0: [105  86  97 143  55 220 152 146  81  87 115 139 130 110 137  76 111 183
  87 145 170 177 138 110]
1: [127  91 126 146  73 194 148 135 104  98 114 118 144 106 127  94 117 180
  89 139 139 182 154 121]
2: [144 105 154 139 107 157 145 121 127 112 129 109 156 120 120 113 126 162
  93 130 107 168 156 132]
3: [150 101 166 132 106 161 151 116 129 100 125  95 159 111 110 121 126 176
  82 130  98 167 163 122]
4: [149 101 155 137  96 170 150 126 116  97 128 104 152 124 106 110 129 184
  90 129 104 177 155 125]
5: [142 115 141 132  97 151 154 125 120 106 143 135 144 136 107 117 142 165
 103 124 101 161 142 130]
6: [144 116 137 133  96 160 158 137 122 106 138 126 146 134 111 114 131 166
  98 131 107 157 144 136]
7: [160 126 160 125 126 132 142 117 130 116 141 117 156 138 105 123 138 147
 100 121  82 133 151 142]
8: [154 121 156 126 118 142 149 127 132 116 139 117 151 133 107 126 132 150
  98 129  92 146 155 135]
9: [147 123 146 130 110 132 151 130 123 107 145 128 152 139 110 127 141 151
 106 128 101 148 140 139]
10: [138 106 131 137 104 129 155 156 131 115 134 131 159 130 128 128 138 154
 109 130 122 147 129 128]
11: [127  98 115 149  81 146 158 170 118 114 127 117 169 110 141 112 137 160
 101 129 147 152 125 121]
12: [123 112 113 154  95 140 146 171 117 128 128 109 181 104 159 126 136 138
 111 126 152 135 125 127]
13: [125 119 121 151  98 147 140 154 119 125 128 115 161 106 144 119 135 145
 112 125 145 143 125 125]
14: [116 105 112 152  77 171 141 155 108 117 126 123 148 106 150 102 127 159
 109 141 164 157 134 126]
15: [125 150 139 133 131 129 127 127 125 139 137 117 149 126 138 142 137 126
 136 131 124 132 131 139]
16: [123 143 144 130 121 137 125 128 121 131 139 114 138 129 139 140 137 137
 124 132 126 145 134 145]
17: [119 152 150 132 149 122 111 115 127 146 138 106 131 126 136 157 139 122
 131 136 120 145 128 152]
18: [ 99 154 115 118 104 111 119 132 101 138 144 181 105 174 146 131 137 110
 147 154 140 142 101 141]
19: [ 97 153 112 133  94 132 118 131  96 136 142 174 105 151 153 111 136 119
 141 159 156 153 111 133]
20: [117 124 144 144 105 156 121 128 109 124 129 103 139 111 156 128 131 147
 109 146 145 168 135 139]
21: [120 125 142 128 113 146 140 137 111 124 137 113 152 128 144 129 131 139
 114 145 120 150 136 143]
22: [137 136 152 121 131 128 143 127 128 121 147 116 151 137 119 140 144 133
 119 126  96 132 140 147]
23: [135 137 148 124 132 128 144 128 132 123 138 121 153 138 119 135 135 138
 115 121  98 126 137 147]
24: [143 118 138 130 116 131 149 148 137 117 136 105 169 124 129 137 142 144
 107 121 106 133 135 137]
25: [146 101 145 132 104 154 152 143 127 112 128  93 173 116 125 130 135 159
  92 127 109 143 151 129]
26: [144 105 153 137 100 166 148 129 122 103 120  96 166 111 123 120 131 170
  90 137 110 160 156 132]
27: [151 109 183 130 144 129 123 111 148 114 121  76 177 105 114 149 129 142
  88 119  94 136 156 142]
28: [151  99 186 140 133 140 124 115 138 107 117  71 171  94 122 147 129 156
  85 119  98 156 156 124]
29: [137 138 171 121 180 103 114 110 146 138 128  84 154 118 120 171 134 123
 113 118  90 124 133 145]
30: [128 119 141 152 106 151 134 134 124 118 122  97 157 107 153 129 127 147
 106 132 136 156 143 128]
31: [124 153 141 137 145 126 117 120 135 143 133  95 150 112 138 154 136 122
 120 126 122 128 129 148]
32: [123 165 164 114 195  87 101  99 146 140 131  91 121 118 121 186 132 104
 125 114  96 117 120 151]
33: [104 212 134  94 208  62  89  89 128 150 136 112  91 153 100 192 132  83
 156 109  79  93  98 156]
34: [109 180 136 122 175  85  94 102 131 152 129 114 100 135 140 165 135 100
 153 127 116 122 115 148]

[ 87 109  64 156  60 107 117 211  98 148 101 186 112  96 179  81 100  98
 150 121 249 101  80  96] 19 14
[107 107  76 113  62 143 147 131  80 103 146 255  90 166 108  78 112 131
 142 150 163 120 121 122] 19 18
[131 147 111 142  99 132 121 152 126 156 137 167 147 127 131 105 120 119
 135 141 140 115 133 121] 15 19
[123 106 105 127  98 129 156 144 116 123 134 181 113 159 144 111 139 120
 149 143 159 140 115 126] 19 18
[126 127 112 141  92 125 133 163 132 143 126 149 153 130 147 112 125 124
 136 140 156 126 129 119] 13 12
[139 144 130 124 149 104 129 120 146 146 138 136 118 146 133 140 143 109
 163 133 119 113 120 131] 15 17
[136 144 120 138 104 134 130 141 138 142 134 154 148 129 129 114 124 127
 137 141 130 126 142 121] 15 16
[135  96 112 127  79 165 169 150 116 111 122 145 129 138 139  95 141 150
 119 141 152 145 131 126] 14 11
[104 189 119 118 138  91 102 106 121 161 136 152  94 154 133 148 139  97
 172 142 130 117 114 143] 34 18
[147 130 147 139 146 110 128 117 158 138 133 125 125 133 123 138 133 127
 140 128 123 134 136 127] 15 17
[135 134 147  99 188  85 124 101 144 129 148 110 107 157 107 185 158 106
 145 112  84 114 111 151] 32 29
[114 159 138  92 255  45  74  69 148 133 123  73  77 104  85 195 115  78
 156  81  61  70  90 127] 33 32
[131 143 135 110 186  87 124 110 150 134 140 123 105 156 127 160 159 100
 151 116  97 112 110 143] 34 32
[139 155 131 137 153 101 119 123 156 155 140 138 143 132 115 144 130 115
 144 125 106 116 123 132] 15 31
[126 119 107 149  97 121 138 162 129 140 123 152 142 123 150 108 124 128
 134 137 161 133 122 116] 13 12
[145 109 127 120 104 130 159 137 131 118 138 140 125 152 132 123 148 139
 130 132 141 136 132 140] 10 9
[149 129 145 133 125 137 125 120 145 139 122 108 160 124 132 120 119 134
 116 140 116 118 166 137] 23 15
[111  92  85 128  63 153 164 161 101 113 119 211 110 148 151  80 124 125
 129 146 182 131 113 111] 19 14
[139 122 126 124 132 108 143 129 139 132 141 128 118 147 124 139 157 125
 149 130 126 128 119 136] 15 22
[135 131 121 141 104 131 131 151 135 143 131 146 150 127 137 110 125 129
 133 144 147 129 138 122] 13 15
[ 99 133  74 155  74 106 118 185 113 157 118 177 118 104 168  94 116 101
 169 125 217 107  92  97] 19 18
[132 131 121 138 112 114 130 150 141 148 129 136 149 131 140 123 126 123
 134 133 136 120 131 125] 15 16
[140 147 131 132 139 113 123 121 138 143 141 149 122 139 117 133 133 120
 155 130 119 125 136 136] 15 17
[134 141 121 119 145 109 137 122 143 143 140 134 111 157 139 138 158 110
 155 129 117 118 110 138] 15 17
[ 96  93  69 100  44 175 157 141  66  91 160 255  84 170  94  69 108 137
 114 140 162 109 121 127] 19 0
[131 118 109 143 102 128 140 144 131 141 127 164 119 127 141 108 136 128
 157 136 161 131 121 114] 19 13
[ 92 113  64 143  84  59 109 178 142 113 102 167  81 104 145 103 114 112
 181  99 255 108  82 113] 19 18
[115 156 136 101 255  50  79  73 154 135 125  79  82 111  94 193 115  75
 173  79  75  75  95 128] 33 32
